In the data rows, the value 128 means zero.
Some points, each followed by its number:
[116  84 155 168 110  79  93 178 105 101 179 191 114 102 105 101 151 126
 103 135 118 142 144 109 144 130  86 133 155] 0
[ 78 173 110 123  72 176 103  81  92 157  90 232 106 112  95 174 116 202
 149  59  87 182 127 157 195 141 157 155 138] 1
[115 172 166 130 122  92 137 129  88 123 116  70 159  93  99 168  64 119
 127 141  74 147 166  92 142 114 150 159  99] 2
[107 182 103 160 115 171 105 167  83 139 128 104 122  94  64 111  84 110
  87 104 144 184 200 139 121  43 171 189  94] 3
[143 137 191 107 102 128 131 139  94 236  95 123 100 170 111 134 125 165
 171 156 147 173 135 109  92 159 120 164 135] 4
[100 119 143  90 102 145  87 110 105  81 121 208 122 175  96 160 172  55
 157 144 158 123 107 184 136  87 126 157 157] 5
[169  79 153 211 154 146 119 161  32  96 120  45 164 137 119 131 255  21
 118 152  96 100 233 128 152  86  89 131  98] 6
[ 97 123  78  95 132 118 198  80 204  94 120  53 160  95 176 179 125 136
 143 176  87 141 199 109  90 136 129  95 124] 7
[100 154  82 151  99 190 110  82 100 140  88 171 126  99 151 147 101 167
 135  22 162 130  68 172 142 154 185 178 194] 8
[159 152 127 110  95 158 171 110 141 231  94  96 105 117 146 131 136 196
  82  72 155 146 117 112 104 216 161 165 116] 9
[ 52  48 204 174  77  25  79 255  95 197  90  67 100  25 147  97 148 172
  23  43 116 139 117  29 119 169  75  29  63] 10
[167  87 158 217 148 133 120 160  40  87 126  35 169 131 132 159 255  12
  83 151  76  98 255 128 122  88  73 122 103] 11
[145 177  68  74 127 144  94  54 145 100 131 145 151 119 151 108   8 172
 174  61 185 134 102 156 134 120 199 140 135] 12
[164 214  68 109 159 106 156 138 138 136  81  47 127 148  92 135  72 115
 142 146 132 178 202 141 176  91 177 183 109] 13
[151 116 126  79 152 143 137 110 116 103 140 211 165  90 130  88 107 167
 124  95 155 183 138 141 114 116 155 105 111] 14
[211  56  87  75 185 183 181 100 204 175 113   0 156 177 205 146 128  40
 152 169 251 110 148 157  24  29 137 116 150] 15
[106 114 231 129 144  98 149 187  88 220  92  57 106 123 106 124  71 155
 142 196 143 204 107  92  88 117  89 134 112] 16
[ 20  70 188 234  76 129  98 196 141 135 185 172  38  85 107 103 183  89
 126 123  54 140 100 103 139  98  54  89  77] 17
[140 138 118 110 157 169 195 119 196 129 168  56 119 108 150 118 136 160
 154 202 110 113  89 125  88 145 164  81 110] 18
[169 160  70 142 176 136 119 175 148 123 134 133 142 184 125 141 148 106
 114 184 135 106 122 181 110  89 141 130 165] 19
[ 82 113 131 151 105 177 139 176  59 120 111 146 158 139  28 199 125  75
 107 194 120 147 230 162 124  97 130 212 121] 20
[140 163 127  48 136 124 104  94 135  83 143 103 178 163 149 122  77 114
 133 169 153 101 112 159 105  89 171 111 124] 21
[148 119 168 180 184  54 117 209 117 145 124 117  99 255 147  73 126  95
 135 182 199 141 181 112 109 121  23 131 205] 22
[150  64 118 132 128 104  68 186 148  83 162 196 109 215 120  87 118  41
 217 122 190  92 136 162 130  86  99 124 166] 23
[ 50 115 153 170 124 192 207 159  64 164 118  64 168  94 121 192 192 130
  95 161  99 148 169 147  94 119 125 124 103] 24
[ 91 134 141 128 140 173 100 160  44  55 152 185 183  82  57 133  38  94
 140 158 158 168 181 177 111  45 181 166 104] 25
[105  91 137  81 150 158 144  73 162 103 170 151 192 119 163 166  93 120
 163 199 150 120  75 158  74  82 157 117 152] 26
[188 177  66 179 182  87 158 158 190  87 137  87  55 165 135 129 171  89
  77  97  44 107 166 114 162 173  98 102 107] 27
[142 123 159 194  99 241  77  94  31 123  98 116 146   2  83 169 255  99
  99  81  52 190 201 117 132  60 143 153  63] 28
[ 85  73 107 129 121 169 125 130 155 106 159 162 113 128 149 129 135 117
 130 131 151 112  83 169  88 141 134  96 170] 29
[109 164  87 155  91 195 119  78 112 148  78 181 123 112 136 162 107 154
 134  31 164 141  88 171 144 157 178 189 192] 30
[141 141 109 118 108 133  90 117 142 142 107 132  92 112 160 107  82 162
 116   8 157 172 114 112 129 150 147  99 111] 31
[130 111 125 142 145 150 193 169 199 159 121  57 104 107 128 107 192 168
 163 220 106 142 146 109 126 127 114  55  98] 32
[127 133 159 114 116 183 158 169  82 135 101  50 151 112  97 189 134 145
 110 181 100  92 164 145  93 179 149 137  80] 33
[149  91 142 107  81 144  48 137  89 140  70 229 159  61 135 131 112 186
  83  40 160 131  80 120 114 173 164  96 121] 34
[151  74 131  69 120  79 166 120 169 203  67 162 117 185 146 164 130 128
 142 173 173 192 167 136  81 156  70 145 188] 35
[148 139 160  75 108 135 141 121 140 159  80 117 126 159 126 153 209 133
 131 174 109  99 137 126  99 171 122  95 106] 36
[ 85 130 148 166  65 184  90 110  66 153 154 130 146  96 111 151 112 165
  75  72 109  74  92  98 139 164 174 152 128] 37
[130 163 142 141 116 102 105 123  97 156 122  62 141  87 110 110  40 200
 164  93 101  99  80  77 191 191 185 147  96] 38
[ 63 212 119 172  81 140  37 143  62 112 156 142 115 167  54  90  54 107
 173 110 139 153 132 158 211  48 188 209 132] 39
[172 136 143  43 127 166 151  99 147 174  81   9 131 183 136 141 103 107
 149 189 157  93 120 128  71 135 159 127  97] 40
[105 121 134 148 110 145 102 130 117  56 135 154 135  72 108 157 123 131
 101 100  53  92 112 109 165 139 140  88  86] 41
[147 186 159 109 132  78 137 144  92 174 150  61 126 222 162  86 101 117
 178 138 184 120 114 164 106 157 131 148 118] 42
[200 152  73 103 200 127 203  66 255  49 182  68 135 194 227 111 213 107
 185 171 148  57 177 143  99 135  86  41 122] 43
[113 168 144  99 100 133 115  87  92 144  76 147 129  78 144 162  84 144
 119  68 122 221 158 137  98 120 144 144  79] 44
[132  97 140 104 147 131 102 166 140 144 128 126 130 155 177 134 113 152
 132 128 128 164 160 101  84 118 125  44 161] 45
[124 127 150 174 111  51 100 173 122 118 116 119  88 111 121 144 109  90
  95  83  76 126 146 104 138 178  86 145 100] 46
[ 90  96 150 118 130  71  47 207 152  97 145 199 107 174 122  92 121  87
 150 167 127 121  73 134 163  83  91  67 157] 47
[ 87  80 223 109 123 114 115 193  92 162 102  54 164  84 160 181 130 127
  53 186  76  93  95  64  66 142 106  66  96] 48
[178  87 120 164 173  89  67  92  89  79 143  83 137  86 200  67 131  85
 170  15 131 119  74 110 183 106 135  91  98] 49
[129 102  67  91 103 135 119  94 159 135 150  57 158 154 116 130  26 142
 136 170 169  42 122 107 144 170 180 185 185] 50
[136 181 120  98 109 203 127  88  89  63 131 184 143  96  48 147 127 164
 152 104  88 100 142 126 149 130 181 147  77] 51
[130 129 103 121 108 188  53 107 134 107 151 225 108 179 163 134 102 116
 197 132 174 122 123 165  96 128 136 120 185] 52
[ 51  70 167 121  55 197 106 130  76 224 145 132 131  86 101 134 113 216
 105  81 137 117  83  89 130 158 173 123 142] 53
[ 79 186 125 157 130 121 146 140  77 153 131 125  97 189 135 139  98 125
 133  54 118 139 125 164 139 173 127 132  88] 54
[ 99 153 143  76 107 124 125  89 101 112 145 126 176  44 151 110  88 227
 104  78 112 101  68  95 139 169 194  81  78] 55
[ 80 185 108  93 126  92 139 124  87 186  67 123 160 130 161 144  30 152
 121 100 178 211 152 141 110 110 137 178 134] 56
[ 72 133  91  92 117 197 129 121  95 124 150 110 160  78 124 118  61 178
  82  76 183 148 103 165 101 119 211 109  92] 57
[105 116 160 134 133 185 178 104 160 134 139 160 123 104  93 181 180  72
 169 244  98 152 121 158 101  62 103 147  95] 58
[156 104  92  98 115 125 122 125 143 109 118 217 130  68 123  95 170 201
  78  16 140 111  85 124 146 208 130  77 102] 59
[112 171 140 145 106 112 110 132 100 136 137  67 130  94  90 108  31 194
 160 100  88  97  90  81 192 185 185 144  94] 60
[109 169 105 105 115 223 121 154  86 140 100 120 147 169  81 146 112 121
 150 173 149 149 166 196 117  72 185 145 118] 61
[182 175  73 182 182  86 180 168 177  83 130  92  66 169 124 132 157  98
  73  95  44 101 169 120 166 177  86  94  89] 62
[157 168 107  83 157  65 170 117 134 108 141 171 143 149 115  98  90 151
 150 164 142 135 143 126 138 132 118 160 135] 63
[ 73 171 106 127  52 188 116  79  98 158 114 238 114 133  76 169 116 205
 177  77  86 173 129 145 196 145 168 160 133] 64
[162  95 104  85 144  78 152 152 134 128 127 148 119 175 117  77 103 167
 165  77 208  72  58 150 165 245 144 103 127] 65
[ 67 104 244 215  97 107 211 139 158 243 108  73  23 210 106 133 130 122
  72 172 157 143 123  68  85 200  28 188 212] 66
[116  76 133  83 142 164 153  89 166 112 164 143 187 108 184 170 112 113
 154 203 158 104  80 142  62  85 143 124 163] 67
[153  90  96  69 124  86 148 159 152 137 130 167 118 167 120 103 110 179
 150  91 192  60  74 154 158 248 146  96 132] 68
[ 83  71 208 153 148  39 150 214 139 229 149   3  75 156 162  87  70 130
  91 172 145 145  92  54 104 154  55 110 149] 69
[134  75 144 140 110  93 149 176 132 206 142   0  78 230 114  97  69 102
 245 183 179  60 135 118 134 189 111 134 144] 70
[174 167  81 110 113 105 124  61 135  89 131 245 138 130 111 137 115 172
 137  65 138 144 165 138 161 167 138 200 164] 71
[141 125  84 147 117 220 106  82 115  84 154 136 181  76 147 201 158 148
  10  84  84  51 174 107 100 163 168 147 148] 72
[112 170 142 112  94 129 104  96 109 150  89 168 112  93 140 166  78 153
 104  51 128 207 132 138 111 133 135 148  87] 73
[106 158 139  87 103 146 103 115 114 135  89 192 134 117 121 168 117 163
 141 157 119 195 119 155 135  89 143 114 126] 74
[ 28  57 183 250  84 127  86 192 140 140 188 167  43 109 110 108 190  84
 125 116  64 143 106  99 137  88  45  95  83] 75
[111  69 224 122 144  70 186 152 121 207 120  93  88 216 157 136  95 105
 150 174 144 140  93 103  87 162  32 139 137] 76
[106 118 142 106  98 124  55 106 107  88 129 231 134 187  82 121 135  67
 174 135 166 119 106 184 172  92 125 156 140] 77
[152 101 110  24 168 105 146 114 173 176 129 117 119 190 144  82  78 164
 192 150 195 112  32 152 141 129 169  95 145] 78
[154 143 108 108 160 184 131 132 143  95  97  95 135 123 157 191 149  96
  64 133  76 129 179 125  81 120 135  80 114] 79
[146 126 127 111 141 159 201 119 199 146 133  38 110 113 136 131 153 147
 154 213  88 111 103 123 106 134 149  82 111] 80
[144 138 109  99 141 112 149 130 122  91 116 109 161 117 148 149 135 120
  79 123 124 125 188 129 102 136 121 118 111] 81
[180  89 138 184 176  85  90  84  86  89 137  81 155  85 197  84 155  84
 162  29 115 132  92 119 173 105 136  84 114] 82
[209  57 104  54 141 171 135  70 126  98 122 186 186 103 113 122 120 119
 183 159 184  96  55 183 133 130 187 137 127] 83
[147 143 167 122 182 118 167 180 121 174  50  47 149 100 172 165 139 144
  38 179 118 210 188  83  46  90  67 100 131] 84
[142 119 147 109 108  92 109 118 145 112 141 162 112 127 117 121 105 140
 142 109 125  89  69 131 175 164 142 103 101] 85
[116 147  92 106 120 217 112 162  66 137 116 126 162 172  78 129 126 129
 145 193 167 133 158 194 114  85 165 129 122] 86
[162 143 139 113 119 161 155 169  89 174 132  79 130 195 100  85 124 149
 147 165 201 107 144 156 102 169 157 177 138] 87
[ 44  71 195  77  39 210 167  99  88 208  91  88 147   0  85 219  87 254
  49 110  95 152  48  77  73 214 200 114  30] 88
[255 108  87 125 171 187 119  59 106  49  99  95 151 105 139 116 254  81
 165  96 141 127 213 172 110 117 150 119  87] 89
[157 122 114 103 159  85 133  91 133  57 118 225 164 123 118 151  94  96
 111 165 126 153 173 132 121  86  87 180 137] 90
[ 95  92 161 179 111 102  95 208  66 139 156 139  89 161  75  86  74  93
 143  91 163 135 162 131 116 138 109 163 120] 91
[170 163  85 122 114 143 134 105 151 133 110 141 106  77 130 142 167 174
  72  50 110 155 192 102 127 150 142 132 123] 92
[145 152  84 112  99 149 129  91 146 125 112 161 104  84 119 134 162 181
  91  61 109 162 189 104 119 166 141 123 104] 93
[103 167 170  88  92  84 144  86  97 180 144  94 112 164 143 150  79 135
 158 119 128 131 120 116 134 165 115 190 118] 94
[155 164 103 184 174 151 159 133 210 118 147  77 106  98 138 116 237 153
 125 167  16 152 158  83 141  56 118  45 110] 95
[ 85  83 162 152 107  84 105 144  97 129 172 181 124  93 101 116  89 139
 121 100 116 138 130  84 141 148  99 173 151] 96
[112 123 158 171 107  48  98 182 118 127 118 119  87 133  98 136  92  98
 122  95  96 106 128  97 162 175  83 139  85] 97
[ 92 117 155  75 121 113 149 162 123 205 118  76 102 141 126 120 111 164
 122 160 167 163  66 127  99 111 134  98  95] 98
[ 65  96 163 172 128  51 110 120 127 163 123 197  91 145 159 109  60 133
  90  86 156 213 105 104 150 108  46 165 175] 99
[188  27 148 126 167 228 187 160 150 173  89   0 166 125 162 172 173 118
 127 209 150 102 180 117  48 143 142  61 176] 100
[129  58 125 172 135 114 146 181 157 154 117  71 139  87 167 148 161 145
  76  72 130  97 148  60  92 173 105  74 147] 101
[140 150  96  36 129 131 128 106 139 110  89 105 154 228 107 165 106  74
 197 221 160 104 182 176 145  81 144 117 120] 102
[138 135 135 111 134  89 118 161 104 108 104 151 143 167  89 160 113  91
 128 163  92  98 127 132 146 125 111 137 125] 103
[ 90 227 111  96 115 126  71 123  90 164 128 131 120 174 123  80  66 175
 180 100 152 194 100 176 156  77 174 144 127] 104
[107 133 153 123 117 191  98 162  81 172 128 124 153  98 123 122 131 165
  90 137 127 138  77 141 111 102 187 116 112] 105
[101 193  92 169 108 191 111 139 110 104 136  85 123  57  78 113 139 183
  69  95  67 135 161 109 173 121 182 126  87] 106
[203 133  59  63 133 133 216  21 209 102 116 168 142  93 124 181 172 168
  88 168 104 150 202 116 121 175 129 166 164] 107
[143 138  85 134 152 143 178 129 193 139 127  88  83 158 126 129 155  77
 153 137 138 163 160 153 114  92 115 143 115] 108
[112 138 143  31 145 101 162 151 130 161 118  89 158 180  78  98 101 110
 197 255 163 153 121 184 146  61 152 127 113] 109
[153 151  68 111 120 183 158  59 163  82 102 171 140 135  52 144 189  80
 142 197 137 112 138 195 136  93 158 183 172] 110
[172 121  98 117 117 172  79 114 127  61 108 227 155  33 130 133 122 174
  82   0  93 140 125 107 140 115 187  70  98] 111
[148 154  99 198 165 163 161 146 224 153 142  92 101 122 135 137 255 133
 120 174   5 152 171  91 148  61 103  44 130] 112
[ 92 110 146 105  97 138 110 142 114 142 131 127 143 143 108 173 128 137
 140 181 117 101 127 147 133 151 125 142 135] 113
[107  79 175 160 181  46 199 170 133 141 140  64  92 141 120  57 154 133
 106 215 121 143 131  67 137 126  29  96 118] 114
[116 177  65  86 144 128 139 103  80 109 153 144 148 179  98  97  55 127
 143 116 207 139 188 170 130  95 165 196 154] 115
[155  96 161  70 107  49  81 156 110 160 118 173 166 166 117  60  96 131
 173 151 194 141 109 120 145 119 128 153 162] 116
[112  42 225 199 117  67 151 180 123 201 124  74  53 128 141 112 122 125
  58  77 128 133 112  35 103 202  18 133 126] 117
[171  63 113 152 171 128 143 120 255 128 136 102  86 155 183 119 204  85
 156 236  99  94 114 143 101 121  64  68 143] 118
[145 180 121  83 109 197 130  85 106  61 111 184 149 105  60 150 106 144
 159 116  90 108 150 132 154 115 189 133  74] 119
[133 240  57 143 127 182 119  86 169 141 146 139 103 158  95 140 147 132
 135 192  86 156 143 163 144  82 164 195 165] 120
[117  68 148 128  73 175 116  91  64 195  55  75 152 133 123 186  86  99
 182 142 170 103 134 122 123 139 149 197 169] 121
[ 97 186 108 174 119  64  71 136  71 120 175 186 124 197 124  90  93 117
 132  87 151 171 179 135 151  98 100 212 182] 122
[159 103 138  98 203  87 198 115 162  69 152 149 219 117 206 176 159 102
 126 158 111 102 101 158  84 115 124  81 129] 123
[ 89 122 179 138  63 229 136  93 144 165 146  80 115  47  99 190 159 188
  78 186  70  49  86  57 100 192 157 152 131] 124
[128 174  66 165 141 192 162  60 106 116  81 122 165  78 177 200 176 149
  95 101  98 143 133 154 115 141 152 163 163] 125
[ 98  43 134 157 129 120 158 171 165 161 124  66 137  88 179 150 153 172
  96 103 126 111 135  74  83 176 111  60 142] 126
[108 116 118 139 154  70 142 134 201 123 178 131  94 161 157  75  99 103
 196 173 138 114  49 147 138 101  96  95 121] 127
[143  60 153 117 109 130 151 111 186 163 131  75 123 136 174 139 128 120
 169 152 146  60 108  72  90 145 100 114 129] 128
Which three points above are nearest to each new point? Their numbers follow each, nearest first.
[110 177 101 148 101 181 166  44 122 104  91 109 144  63  99 204  88 123
 121 147  88 113  96 153 139 148 172 237 142] 125 30 51
[137  95  67 102 109 133 115  97 159 134 135  62 149 147 110 147  40 147
 128 146 164  46 147 103 142 165 165 182 175] 50 113 128
[ 71 199 125 152 129 116 150 148  96 157 123 125  92 183 141 143 100 143
 130  54 124 147 127 164 136 174 117 124  97] 54 94 73
[234 127 138 105 191 114 218 111 224 100 119 144 114 207 139 172 237  45
 200 248  78  84 132 157 104 117  47 103 121] 118 43 58
[105  97 218 160 117  88 138 156  88 207 105 205  83 154 115 140 128 123
 122 123 139 206  89 123 123 161  17 173 157] 99 76 4
[ 58 196 119 161  86 148  48 146  69 113 157 132 121 149  50  93  60 123
 167 110 121 137 132 151 200  72 177 173 115] 39 104 3
[154 147 152 113 114 150 134 172  92 175 128 103 124 184  88  81 120 145
 149 158 199 129 146 148 103 149 153 172 130] 87 4 42
[120 194  58 161 150 220 163  57  83 116  94 116 164  77 157 189 159 150
  89 100  95 135 126 162 115 133 178 185 156] 125 30 72
[108  85 223 110 152  67 175 161 109 200 122  91  96 193 147 125  83  87
 148 168 158 146  97 107  75 147  42 135 127] 76 16 69
[115 175 142 116 124 190 150 177 110 132 109  44 142 140  89 185 162 131
 115 197  88  94 178 133  96 167 136 103  94] 33 36 113
[ 80 154 109  96 111 170 150 118 109 210  51 166 136 132 114 195 153 154
  79 144 137 229 168 180 118 113 139 184 150] 74 44 56
[136 142 160 114 181 110 171 158 125 175  65  66 155 100 172 152 133 147
  39 180 119 212 169  74  70  83  81 101 126] 84 81 16
[136 130  84 127 156 158 157 101 157 100  66 122 142  88 158 184 236  52
  49 136 100 169 155 181  77  53 119 117 134] 79 81 125
[118 142  83 180 147 134 170  99 174  71  73 148 126  36 139 196 198  94
  48 123  51 138 115 159 142 118 114 134 131] 125 79 41
[211 171  70 192 144 169 131 129 142  86 118  81 112 200 135  95 225  79
 104 116 161  33 179 161 109 176 144 167 180] 19 27 87
[ 86 111 143 124 118 104 161 146 109 140 128 117 128 107  85 135  82 163
 163 160  93 124 133 118 189 158 135 126 111] 113 2 85
[137 110 133 120 156 141 197 166 208 161 119  54 105 104  95 119 203 151
 187 250 108 128 116 110 116 123  96  62  97] 32 80 18
[196 134  51  72 144 141 223  32 199 109 124 153 146  80 121 165 169 165
  78 157  98 147 208 122 124 182 122 164 164] 107 92 93
[137 155 110  84 154  66 162 130 134  87 154 182 149 134  97  97 100 135
 147 186 135 145 147 133 140 129 123 154 115] 63 90 103
[126 166 124 135 169  57  87 135 105  82 130 255 106 216 159  92 123  82
 148  60 187 216 156 192 126  98  45 143 142] 122 77 99
[137  95 136  36 111 138 169 137 147 156  53 109 149  98 155 152 156 173
  93 142 172 128 107 125  73 187 156  76 106] 36 98 81
[175 165  85 104 186 126 124 155 155 128 121 143 150 195 124 131 156 109
 106 165 140 113 116 188 129 102 153 126 162] 19 103 21
[165 133 106 103 159  82 101 111 142  39 157 245 165 137  99 152  84  80
 125 158 139 145 166 144 125  75  89 197 159] 90 63 103
[141 117 145  94 144 116 139 117 103 102 136 225 159 108 132  97 110 150
 140  91 148 188 122 152 119  91 143 104 108] 14 74 63
[181  22 156 129 155 216 230 166 132 171 128   0 176 114 167 167 176 120
 142 215 152 107 175 115  52 124 143  69 161] 100 80 32
[124 172 127 138 177  49 116 137 110  87 154 242 101 216 149  74 101  92
 162  67 180 210 154 186 139  85  55 142 136] 122 99 63
[171 141  98  90 154 156  75  71 102  48 132 148 194  89 196  94 131 136
 166  74 169 147 156 159 120  90 174  79  88] 14 21 12
[125 157 148 136 127 203 148 158  82 110 101  55 151 116  87 181 142 148
  96 189  73 102 180 125 106 166 156 127 102] 33 24 79
[121 164  94 105 126 144 104  77 177 144  79 255 152  67 152 142 151 184
 153 100 109 234  82 140 146  41 153 108 146] 74 14 1
[155 114 138 124 148 156 129 158 142  88 119  98 162  65 121 155 167 124
  56 172  66 110 144 109 108 121 151  62  99] 79 81 41
[179 190  57  96 152 212 224  89 167  99 106  75 152  82 115 173 207 161
  51 155  79 123 175 142 114 159 173  96  83] 79 125 81
[251  42 108  76 168 151 157  43 152  27  93 182 184  54 146 169 255  93
 175 165  88 127 161 161 148 138 115  79 124] 89 123 83
[128 129 109  88 129 101 129 117 119 164 108 124 141 150 179 137  63 152
 119  91 197 186 170 120  81 132 124 154 171] 56 45 31
[118 175  52 111 140 135  98  89 118  94 132 162 135 188 112  92  97 137
 167  86 148 135 170 151 179  69 170 125 122] 115 104 12
[ 75 144 115  55 130 127 181 104 106 222 118  36 141 126 127 117   0 179
 149 184 219 208 124 127  74  80 168 203 154] 56 98 16
[158  96 127 150 193 157 173  82 160  96 103 123 169 100 229 192 155  81
 129  89 128  56  32 165 123 166 115 101 188] 123 29 67
[ 87 105 175 167 119 162  60 150  41  21 185 159 160  64  85 104 136  81
 154 102  84 115 126 124 160  56 161  94  53] 41 25 51
[124  91 140 133 113 110 142 163 144 192 137   4  91 221 111  95  73 118
 230 194 158  60 135 108 152 171 115 130 134] 70 42 128
[203  94 147 176 176 141  84 145  67  76 102 113 157  70 165 136 204 118
 166  73  90 141 163 113 143 140 120  48 104] 82 49 89
[125 135 128  89 104 144 109  90 128 144  93 200 153 105 123 185 166 132
  90 137  89 124 110 140 141 116 138 145 127] 74 113 103
[143 145 115 112 133 176 127 138 128 100 123 118 135 102 146 192 132 119
  59 112  85 119 163 129  72 121 140  81 104] 79 81 41
[139 172 109  96 138 136 121 139 141  55  62 233 159  10 122 166 213 184
  49  92  49 204 119 121 150  77 163  65  69] 111 41 93
[160 209  68 117 170  36 119 128 136  87 111  82 168 105 141  90  30 124
  82 108 146 193 206  86 127  77 147 182 113] 13 56 2
[140 167 166 121 132  93 136 145  92 168 161  80 129 229 147  80 121 113
 169 151 160 120 113 169 113 159 122 147 124] 42 87 94
[ 90  93 160 174 155  89 120 207 116  22 173 183 124  98  74 104 129  73
 102 144  65 102  95 147 160 101 106  57  35] 41 0 47
[ 77 104 147 169 134  50 109 118 127 149 108 169 105 133 163 122  74 134
  75  79 147 213 135  86 129 107  42 163 167] 99 96 0
[179 148  67 113 105  86  79  63 167  68  92 255 134 139 190 158 136 136
  99   0 126 113 137 134 152 190 122 130 166] 71 59 93
[175  29 140 128 164 221 165 148 133 172 115   0 165 101 172 171 178 118
 140 198 141  93 175 119  58 133 149  67 167] 100 80 128
[166 147 116 101 137  64 146 151 125 161 131  84 128 224 147  82  73  98
 155 138 208 128 142 172 104 140 128 187 165] 42 87 63
[103 121 127 189 148 144 112  89 189 178 203 171  72 195 173  88 156  60
 197 176 117 120  45 159 140  43  72 168 168] 127 108 29
[ 47  77 160 106  52 186 111 108  71 224 132 138 131  83  87 133 110 216
 116  96 130 117  86  83 136 158 175 142 138] 53 37 105
[ 80 110 150  73 129 115 133 148 118 220 113  96 109 156 127 131 106 137
 116 170 158 174  75 148  92 103 143 114 116] 98 4 16
[117 170 173 135 126  99 160 139  98 115 122  89 156  98  97 162  70 110
 130 177  70 157 175  98 108 107 128 154  95] 2 103 81
[140 165 136  90  84 144 140 124 133 128 113  60 125 128  95 130 186 139
 131 168 140 107 176 136 141 168 141 121  84] 36 33 113
[149 140 132  70 154  98 156 119 141 100 132 227 146 105 135  89  99 143
 135 104 156 172 111 154 112  97 141 107 122] 14 63 74
[113 183 173 139 151  42 133 125 122 221  79 196  88 189 179 142  57 141
 160  82 140 255  86 140 126 103  64 161 179] 99 56 73
[132 129 113 119 103 145 105 132 126 181  87 111 118 149 116 150 126 123
 111 109 120 129 130 122 150 112 149 144 133] 113 103 105
[171 179  79  63 193  42 143 109 177  96 132 165 140 152 144  61  78 147
 146 151 171 213 135 152 123  77 128 135 156] 63 14 90
[147 102 157 113  98 133  44 164  82 122  64 237 134  78 125 115 107 174
  97  37 164 147  72 127 135 136 170 105 126] 34 111 31
[125 120 160 164 100  87  42 151 104  90 172 255 124 113 104  80 213 171
 121  65  67 113  78 111 222 142 105  87 149] 0 85 41
[149 106 152  47 107 110 155 121 132 217  64 120 135 102 155 163 111 198
 103 113 125 151  84  77 106 194 151 120 144] 9 98 4
[132 207 104  96 117 126 127 114 107 189  51 144  97 181 129 148  50 141
 160  91 186 248 189 155  99 117 136 198 138] 56 44 73
[ 79 114 129 152  95 177 148 174  60 124  94 138 148 142  34 209 119  85
 101 188 113 128 221 155 120 109 110 210 120] 20 113 61
[140 161 108  54 161 117  92  91 126  67 134 126 188 157 145 130  75  81
 147 180 153 124 135 165  99  58 152 117 119] 21 102 26
[105  54 119 116 149  36 123 193 134 120 145  73 151 131 116  73  82 145
 142 216 164 148 176  65 153  84  81  90 154] 114 45 116
[113 120 145 110 114 191 115 171  94 183 100 118 152  92 131 138 146 176
  76 134 128 146  79 141 105 105 170 105 119] 105 98 74
[175  81 125 145 156 136 147 127 248 121 159 102  93 157 176 130 191  66
 164 228 115 104 114 131  84 119  66  76 139] 118 128 80
[161  96 157 122  98 138  52 189  78 130  78 255 148  81 117 125 103 170
  88  23 168 130  79 120 132 152 163 114 134] 34 59 111
[174 210  58 100 148 112 158 116 153 143  50  79 122 150  92 125  83 128
 151 144 119 168 181 136 170  88 164 169 105] 13 108 63
[ 54 158 182 212 126 125 118 216  36 143 121 222 145 104  79 142 206 127
  77 123  57 212 187 131 142  68  96 123 109] 0 20 24
[158 155 109 125 158  36  97 136 118  29 104 234 140  90 132 127  86 122
 100  69 117 176 190 102 141 125  85 134 115] 90 71 14
[134 177 120 130 167  48  96 141 105 103 146 229  99 221 158  78  97  81
 154  62 208 211 152 181 128 106  46 147 140] 122 99 23
[140 148  76  40 108 137  84  66 138 110 119 132 153 125 144 109  12 190
 161  80 186 120  96 133 137 111 202 130 145] 12 21 57
[111 118 137 136 123 201 165 153 113 137  36   0 186  37 132 189 139 121
  45 203 121  99 138 121  42 147 170 143 114] 33 24 79
[ 93 152 145 156 132 139 152 143 119  97 171 115 119  55 130 151 138 146
  72 111  56 134 112 131 142 147 151  76  61] 41 106 81
[215 189  54 142 180 213 191  82 189 121  75 122 131 119 219 172 199 112
 126  89 153 145  97 221 116 131 161 125 191] 125 108 19
[124  94 153 155  79 169  98 104  72 130  78 204 146  43 125 149 154 153
 120  50 160 107  43 137 116 192 158 161 142] 34 8 37
[ 79 178 120 103 122 118 109 103 109  70 194 101 131 148 125 102  89 124
 127 110 123  90 105 140 134 111 164 122  91] 21 85 54
[ 79 106 185 119  52 214 139 100 124 193 136  53 131  64 104 202 118 188
  66 167  82  50  75  52  90 187 179 155 128] 124 37 53
[155 117 168 120 105  95 118 105 146  48 155 166 113 125  91 163 196  84
 110 142  37  29 127  93 163 165  97 100  75] 41 103 85
[192 151  63 134 197 125 185  65 249  44 193  67 130 224 206  92 194 105
 191 178 149  52 167 137 108 113  92  56 142] 43 118 108
[122  64 154 113  61 157 107  96  76 178  59  62 152 143 115 169  90 106
 193 157 175  91 130 114 126 147 154 185 175] 121 113 4
[111 144 175 113 104  67 147  93 115 198 139  89 111 168 180 124  77 136
 159 118 129 121 122 115 129 176  94 173 132] 94 42 4
[158 132 117 123 105 189  70 119 130  70 115 204 147  40 139 122 115 178
  72   0 128 127 142 102 124 150 172  73  93] 111 34 59
[110 128 137 178 148 145 112  73 194 159 199 176  82 196 174 103 141  70
 197 180 119 110  46 159 136  44  79 168 170] 127 52 29
[115 147 161  55 143  53 178 127 130 171 112 114 115 204 174 165 106 106
 171 175 158 179 167 155  71 155  84 131 139] 35 76 42
[109 166 111 103 136 113 109 105  99  79 164 222 138 124 138 104 137 155
 134  82 141 150 136 150 115 110 126 127 126] 14 71 74
[146  89 105 214 172 185 156 163 226 159 216  81  59 168 146  56 243  96
 137 191 116  37 108 116 132  95  80  89 143] 118 32 112
[191  62  94  75 190 217 190  90 215 165 108  18 164 188 210 163 151  59
 131 189 232 124 152 166   2  41 135 111 145] 15 100 40
[165 166  71 115 120 112 116  66 136  98 133 255 140 123  99 148  98 161
 142  57 135 136 153 156 165 154 148 213 173] 71 30 1
[143 166 105  45 113 138 135  96 127 107 100  83 146 210  98 140  86 108
 199 216 153 105 175 172 143  89 156 106 125] 102 21 109
[130 124 183 169 177  55 125 212 122 149 132 123  99 255 149  60 126  94
 131 181 195 141 142 110 111 128  19 125 215] 22 76 114
[ 74 121 176 123  55 227 137  93 132 164 145  82 124  47  92 182 132 180
  81 169  76  46  91  56 101 189 170 161 132] 124 37 53
